name the system of each run
defir, seq 1 (8 x 20)
[[  1  27   0 -15 -14  39 -28  23  -1  19 -26 -11 -15   1   4 -15  16   2
  -17  32]
 [ 21   8   4  -9 -31  -1 -13 -18  -2  39   5 -29 -12 -23 -21  -7  39  -1
   -4  -3]
 [ 12  24  -6   0 -17 -14   0  14  -1  15 -30 -21  24   5 -11 -17   7 -42
   10  30]
 [  9  -3 -24  -8   9  -2  -3   9  13   7  22  -1  -4 -38 -47  -1  22 -34
   13  -3]
 [  7  -6  -2  20  10 -44  26 -13  -6  -2 -12 -25  30  17 -26   7  -8 -27
    4 -12]
 [-24   4 -22  11  25   2   4  20  15 -44  14  19   3 -11 -10  21  -1 -31
   19  15]
 [ -2 -28  -8  23  37 -15   8 -31 -11  -4  16 -15  17 -14 -10  17 -17  18
  -14 -35]
 [-24   6   8  19  26  12   4  12  11 -41 -27  -3 -10  41  16  25 -11   1
   -9  24]]
tadez, seq 2 (8 x 20)
[[ -5  -9   5 -20 -17 -10  26  22 -22 -23 -15  30  -1  59  14   2 -30  -5
    2 -21]
 [-24   6  -9 -19 -16  15  -3  10 -12 -15  50  45 -21  -9  -6  25  15  20
  -11 -42]
 [ -8  17  20  -3 -20 -14   8   4 -34  30  -2  20  34  32  20 -15 -32  30
  -35 -32]
 [-32  50  19  -7 -14  23 -14  41  17   6  18  28 -24  19 -24  12  28  10
  -36   3]
 [ -8  31  30  23 -14 -27  -7 -24   4  55  32   4  40 -33   3 -16   1  33
  -27 -14]
 [-19  51  30  13  15   0  -7  49  40  20 -24   9  13  26 -13 -28 -10 -15
  -21  54]
 [  3   4  26  28  24 -18  -6 -22  64  33  49  -5 -10 -61 -33  -9  27  16
    2  11]
 [  9   0  34  35  26 -40  17  -1  42   5 -33  -9  38  13  35 -36 -44 -14
   26  59]]
retu, seq 3 (8 x 20)
[[ 16  -7  27   0 -17 -11  11  -9  13   7 -21 -18 -18  29   8  -7   7   4
    6  10]
 [ -4   8 -11 -14 -22  14 -12   9   4 -16  10  20  -8 -19  26  -3  11 -13
   28  21]
 [ 27 -23  -2 -22  -1   7   0   0 -12  36  -8  -1   0  -7  -3 -32 -17   8
   -2 -11]
 [  5   3  11 -17 -24 -13  18  19  12 -10  -3   9 -26  36 -19   5  16 -23
   12  -2]
 [ -1   6 -17 -12 -31  -7  -4 -10 -19   3  33  27  19 -33  16  -3   5  -3
   16 -20]
 [  1   1   1 -15  12   1  10  31 -16  25 -14  15  13  30 -23 -22 -31   1
  -28 -17]
 [-16  17  20   1 -18 -17  12   1  22  -8  39  15 -23   5 -28  27  35   1
   -5 -22]
 [-16  27   5  17 -13 -23  -2 -10 -21  12  10  18  58 -12  34  -8 -24  10
   -7  -4]]
defir, seq 4 (8 x 20)
[[  3 -21 -12   6  45  -8  14   9  13   1  11  -1   2  -6 -47   1 -14 -13
   -9 -14]
 [-12  -4  14  25   8 -31  24 -17  15 -37   4  -9  -1  24   0  31   3  -7
   10  -6]
 [-19  -6 -21  18  27  10 -11  -8  -3 -30  11  16  21 -28  33   8 -22   5
   11  10]
 [  2 -32   5   6  44  22   2  -5   0   5 -10 -12 -22  12  -9   1 -21  34
  -29 -14]
 [ -4   2  19   7 -22   7  -1 -19  10 -32 -11 -13 -32  26  36  25  19  16
   11  14]
 [  7  -7 -24  -9  -6  32 -31 -12 -24   8  -8   0  12 -40  44 -17  -9  17
    9  15]
 [ 26 -21   0 -25   5  28  -5  13 -11  27 -35 -24 -35  28 -25 -16  -1  11
  -24  -4]
 [ 12  11   2 -16 -63  -5   0 -15  -8 -15  -1 -13 -24   9  12  20  47 -18
   28   1]]
Bif, seq 5 (8 x 20)
[[ 13   7  36  34  -3 -21  -6 -50  12  37 -13 -56   6  -4   3   3  19  33
  -24   5]
 [-16  31  -5  25  24  31 -36  10  24  -9 -28 -20   9 -25  29  -5   1  -6
    0  73]
 [ 41 -48  -7   3  37  13  -9 -28  23  33  -3 -43 -28 -47 -31 -20  11  10
    5   8]
 [ 17  -9   7  23  11 -21  15 -12  16 -30 -62 -53   1  39  14   8  -3 -35
   28  50]
 [ 16 -33 -55 -19   6  34 -20  -9   4 -37  13  -4 -29 -61   5   9  26 -33
   55  21]
 [ 43 -69 -30 -14  16 -10  29 -24 -48  -7 -51 -40   5  36  -4  -5 -36 -15
   13 -32]
 [-17   9 -34 -21 -30  31  -2  19 -19 -80 -16  -4 -49  40  -1  57  45 -39
   21   4]
 [ 24 -25 -55 -32 -51   3 -11 -43 -90  10  16  -8  29 -40  18   8   8   1
   13 -67]]
levig, seq 6 (8 x 20)
[[-14   6 -47  16   5 -15  -7 -15 -19 -37  19   4  48 -49  12  20   2 -41
   34   4]
 [ 10 -48 -32  -1  58  14   8  -2 -33   8 -17 -21   9   5 -36  -2 -37   8
  -31 -38]
 [-19   8   4  20  -9  -3   9 -19  -3 -51  -7 -34 -33  42 -16  67  44  -7
  -10 -12]
 [-18  13 -38  22   1  17 -32 -32 -42 -23  -1  -5  48 -49  64  17 -12  10
    8  12]
 [  8 -25 -22 -13  51  58 -20  16 -25  27 -35 -31 -27  13 -37  -9 -16  30
  -59 -11]
 [ -2  33  23  20 -47  -5  -9 -39   4 -16 -19 -62 -32  24   0  49  73  -1
   -5  14]
 [ -8  27 -46   9   3  27 -46  -1 -34   0 -30 -11  62 -57  54 -21 -19 -22
   14  53]
 [ 31 -30 -23 -20  43  41 -16  15  -6  55 -22 -47 -36  -8 -86 -19  13   3
  -47 -17]]
Bif, seq 7 (8 x 20)
[[-17  10  22  33  13 -11   3 -20  42 -21  28  -6 -20 -12  -9  30  28   9
    3   7]
 [  1 -13   3  29  22 -12  -5 -32   4  -2  -1  -4  35 -32  47 -11 -30  18
   15  18]
 [  1 -34   4   5  54  36  -3  11  31 -20 -16  -5 -44  11   0   1 -16  22
   -7  23]
 [ 30 -30  24   7 -27 -17  11 -50  20 -10  -3 -32 -33  -1  30   8  26  14
   36   7]
 [ 11 -17 -27 -19  -3  33 -18  11 -19 -26 -40   9   1  -3  60 -20 -29  -9
   34  42]
 [ 39 -56 -17 -49  -7  34   5   5  -9   7 -10 -10 -67  13 -30  -8  11   4
    8 -26]
 [ 21  10   1 -24 -74 -25  17  -6 -38 -16 -39 -18   3  53  27   8  16 -34
   29  -2]
 [ -7  16 -61 -56 -33  48 -29  45 -50  -5  13  43   2 -29  -5  -7   9 -30
    7 -13]]
tadez, seq 8 (8 x 20)
[[ 20 -23 -17 -20  -9 -10   7  -2 -18  16   5  17  24 -22  11 -29 -27 -10
   23 -12]
 [  7 -11  -1 -30 -10   0  20  33   5 -10  -5  20 -28  37 -26  -5  -3 -22
    8 -12]
 [ -5  -1   0  -5 -29 -26  12 -16 -12  -8  45  27   7 -14   4  15  10   2
   14 -41]
 [-17  15  -5 -11   4  -1   8  35 -22   1  -7  37  32  28   7 -15 -41  -4
  -17  -9]
 [-15   9  18  -6   2   5   7  11  17  12  36  19 -30   9 -42  14  21  20
  -31 -33]
 [-20  36  35  27 -20 -37   7 -15   0  13  10  11  44  10  32   1 -11  19
  -12  -3]
 [-30  33   2   7  38  32 -22  45  30   7   9  28  -2 -12 -15 -11  -8   6
  -29  32]
 [ 17  -9  49  25  12 -29  10 -32  40  47  14 -24  -6 -11 -15 -15   5  38
  -17  -5]]
levig, seq 9 (8 x 20)
[[  7   4  31   6 -15   5  -9 -20  32   8   9  -6 -30 -10  21  -2  22  28
    9  20]
 [ 13  -5  11  -7  -1  12  -9   8  18   9 -18   7  -3  -9  36 -34 -18   3
   22  42]
 [ 27 -23   5 -27  -5  12   0  11  26  19   8   8 -40 -15 -18 -22  12  -2
   19   7]
 [ 28 -16  13 -14 -37 -28  21  -8   5  -1 -11  -1  -6  16  15 -15   2 -19
   41   5]
 [  6 -11 -27 -35 -13   6   5  31  -8 -12  12  41  -2 -10   0 -17 -13 -30
   33  -4]
 [ 21 -28   1 -30 -25 -22  25  -6 -22  17  18  16  -5  14 -21  -7  -7   2
    4 -54]
 [-20  18   2 -15 -33 -18  22  24 -21 -30   0  35  11  49  10  15  -8 -20
    5 -20]
 [-23  18 -12 -12 -17   0  -5   9 -27  11  49  47  25 -23   0   2  -6  16
  -18 -45]]
retu, seq 10 (8 x 20)
[[ 10  21  18 -28 -59  -3  -1  17   0   5  -9  30  -3  13  45 -26   0  -8
   30  25]
 [ 18  -2  -1 -47 -24  21 -12  32   4  45  21  40 -17 -23 -11 -46  -2   5
    5  -5]
 [ 21   7  37 -27 -51 -42  30  14   9  39   6  16  -6  35 -25 -27   6 -10
    7 -24]
 [-21  37   2 -24 -42 -20   9  38   6  -1  48  70  21 -11   0 -10   3 -24
   20 -10]
 [  0   3  18 -12   4 -24  14  18  -2  60  38  46  31 -12 -26 -41 -34  22
  -28 -42]
 [-27  33  57  13  -4 -46  37  30  44   2  31  44   0  51 -27   3  -6   1
  -18 -15]
 [-35  32  31  27  -1 -29  -2  -8  31   6  71  62  37 -44  36  -4 -15  33
    4  -6]
 [-12   4  56  23  51 -14  14  25  45  40   0  37  20  24  12 -49 -66  47
  -35  17]]
pido, seq 11 (8 x 20)
[[ -11   -3  -42   14    4  -11    5  -22  -61  -31  -16  -26   42   10
     3   35   -9  -18   -8  -32]
 [ -26   14  -42   -7   14   41  -17   21  -42  -33  -21  -14   -9   23
   -29   41   15  -12  -36  -15]
 [ -16   20  -17   23  -18    2  -15  -41  -44  -10   -1  -47   13    0
    -9   52   40   12  -33  -34]
 [ -38   55  -22   24    9   29  -30   12  -29  -23  -40  -34   28   18
     8   34   13  -12  -40   31]
 [ -12   31  -20   24   16   32  -40  -21   -5   14   -1  -59   -6  -38
   -42   35   55    7  -42    5]
 [ -11   39    4   56   13  -18  -12  -32    1  -12  -48  -80   32   12
    -1   32   27  -22  -16   44]
 [ -19   24  -44   30   46   39  -41    3   21  -28  -10  -45   -5  -54
   -30   30   42  -38   -1   57]
 [  25  -27  -24   51   49  -17   -4  -61   -4    2  -39 -101   24  -29
   -28   23   15  -22   -2   17]]
pido, seq 12 (8 x 20)
[[-18  40  13  -4 -18  -7  -1  23  13  15  24  19  -1   3 -33   5  25  -9
  -20  -8]
 [-19  35  22  28   4 -34   5  -5  12  21  23   7  40  -9 -12  -1  -1   3
  -20  -6]
 [-26  25  22  24  39  -5   4  29  42   5  10  13   3   8 -29   0  -6   1
  -25  18]
 [-13  -3  31  40  31 -25  10 -25  50   0  35  -2  -5 -20 -11  13   7  21
   -3   2]
 [-13 -12  23  37  53  -6   7  -2  45 -22  -7   5   5   1  27  -5 -34  13
    9  41]
 [ 15 -50   7   8  49  22  -1 -16  47 -11  13  -2 -47 -29   8  -5  -7  30
   17  18]
 [ 33 -56  19   9  12  -9  16 -38  18 -21 -25 -16 -20   8  56 -13 -26  20
   43  22]
 [ 27 -52 -25 -38   1  44 -11  10   3 -26 -14  20 -45 -15  45 -23 -20   2
   50  28]]

runs to name
seq 13 (2 x 20)
[[ 15 -22 -17   2  35  24 -15   0   8   6 -20 -18  -4 -24   2 -18 -14  -1
    7  27]
 [ 27 -27  -2  -4   3   6   3 -16  16  -3 -15 -36 -40   1 -20   6  25  -9
   14   9]]

levig
seq 14 (2 x 20)
[[ 25  -1 -20   0  -8 -34  14  -4 -24  15 -32 -38  41   7 -33 -11  -1 -52
   12  -1]
 [ -9  11 -40 -14   1  -3   6  28  -9 -30   5   4   2   0 -51  23  21 -63
   14  -5]]

pido
seq 15 (2 x 20)
[[  8 -16  43  -8 -19 -32  40  -2  20  -1  14   9 -39  58 -25  12  10  13
   -4 -37]
 [-35  25   7   5 -19 -11   0   5   6 -33  42  66  25 -16  57   6 -15   9
   23   2]]

pido
seq 16 (2 x 20)
[[ 10 -51   5  -3  34  21   9  -1  24 -32 -11  11 -39  11  34  -6 -30  22
   24  17]
 [ 29 -48  17 -19 -23   5  13 -25  12 -24  -8   0 -56  19  39   2   4  20
   41   1]]

Bif
seq 17 (2 x 20)
[[ 18  -9 -15   0  -6 -48  20 -10  -3  21  31   6  43 -38 -34 -15  -2 -38
   26 -24]
 [ -5 -16  -9   5  34 -33  39  26  -3 -21 -10  10  22  40 -38   2 -35 -38
   -1 -17]]

levig
seq 18 (2 x 20)
[[-34  25 -18  18  18  21 -16  -5 -43  -8  -9 -10  29  11   4  30 -11  25
  -53 -23]
 [-31  39   5  27  13  25 -26  -8 -14   9  -7 -29   5   7 -10  32  20  32
  -60  -5]]

levig
seq 19 (2 x 20)
[[-13   9  -2 -15  15  25   0  43  -8  -8 -32  15  -7  45  -7  -8 -24  -5
  -23  12]
 [  3   0  10  -1 -23   2  -7 -29  10  10  40  -6 -31 -27 -14  21  45  23
   -3 -26]]

retu
seq 20 (2 x 20)
[[-10  29 -11 -18 -47  -7   3  22 -33 -22 -20  14  19  36  20   6   2 -33
   13   5]
 [ -9  20 -34 -24 -16  20 -21  16 -35  27  29  18  18 -34 -32  -2  15  -5
  -24 -34]]

pido
seq 21 (2 x 20)
[[ 14 -15  19  14  -3 -17  13 -22  20 -10  -9 -24 -20  16   2  11  12   0
   13   8]
 [ -2  -8 -19  -3   5  11  -9   2   5 -27  -2  12   1 -22  29  -3  -8 -14
   31  25]]

levig
seq 22 (2 x 20)
[[-15   6 -22  -7   2  23  -9  19  -2 -26  12  19 -13  -9  -2  18  10 -10
    3   2]
 [ 14 -15  -1   1  -3  -6  -1 -26 -24  25  -2 -20  12  -6  -1  -4  -5  20
  -15 -26]]

retu
seq 23 (2 x 20)
[[ 17  19  -7  -3 -18  -9   0  13   0  -4 -51 -39   6  24 -13  -4  19 -53
   18  42]
 [ 17  -8 -53 -22  -5   9 -12   7 -12  -1  13  -7   4 -52 -36  -2  24 -50
   29   1]]

Bif
seq 24 (2 x 20)
[[-20  14  10  18  24   7  -5  12  33 -18   7   7 -11   0  -3  10   4   0
   -3  26]
 [  3 -13  12  27  16 -10  -3 -36  14   8  12 -14   6 -26  15   2  -2  25
    1   0]]

defir
seq 25 (2 x 20)
[[-11 -11 -19 -20  25  44 -11  22 -10   5  17  13 -34  -2 -39  11   5  22
  -37 -32]
 [  2  15  34  19 -43 -28   8 -42 -15   2 -14 -35   5  35  26  25  22  23
  -10 -13]]

levig
seq 26 (2 x 20)
[[ -5 -32 -12  10  19  19  -6 -36  -3 -26  24  -8 -26 -25  14  31   8  32
    1 -21]
 [  1 -16   2   9  13  17  -3 -15 -21 -20 -45 -22   1  31  50   5 -28  22
   -5  15]]

pido
seq 27 (2 x 20)
[[-24  16 -46   6   9   2  -4  15 -43 -33 -10   5  47   1   4  18 -17 -35
   -1  -3]
 [-12 -13 -27   0  24  13  -1  -6 -22  -6  26  -7 -11  -9 -50  34  15   9
  -34 -52]]

Bif
seq 28 (2 x 20)
[[ 16 -25  -4  25  -3 -46  15 -53  -1  -5  23 -10  37 -39  22   2  -9  -6
   38 -14]
 [-22 -20 -21   8  63  31   2  32   2 -46 -23  19  -3  23  13   6 -47  -3
   -4  22]]

Bif
seq 29 (2 x 20)
[[ 19  -7   8  -5 -27  -3  10 -14  -5 -20 -44 -47 -35  50   0  24  29 -15
   10  10]
 [  7   7 -49 -24 -42  24 -30  -6 -37 -16  -3  -2  10 -42  31   4  24 -30
   35  14]]

Bif
seq 30 (2 x 20)
[[-25  39  16   8 -25  21 -22   1  11 -18   7  16 -11   1  44  16  18  21
   -3  26]
 [  8   2  10  -7   1  23 -25   0  -1  47  -1   6   7 -28  23 -37 -16  38
  -17   9]]

levig
seq 31 (2 x 20)
[[ -5   1 -17 -17   3  12  -7  23 -12   8  17  33  10 -17  -3 -16 -16  -2
   -2 -10]
 [  7  -4  22 -10 -10 -16  20   8   3  22   4   8 -10  30 -25  -8  -3   9
  -15 -25]]

tadez
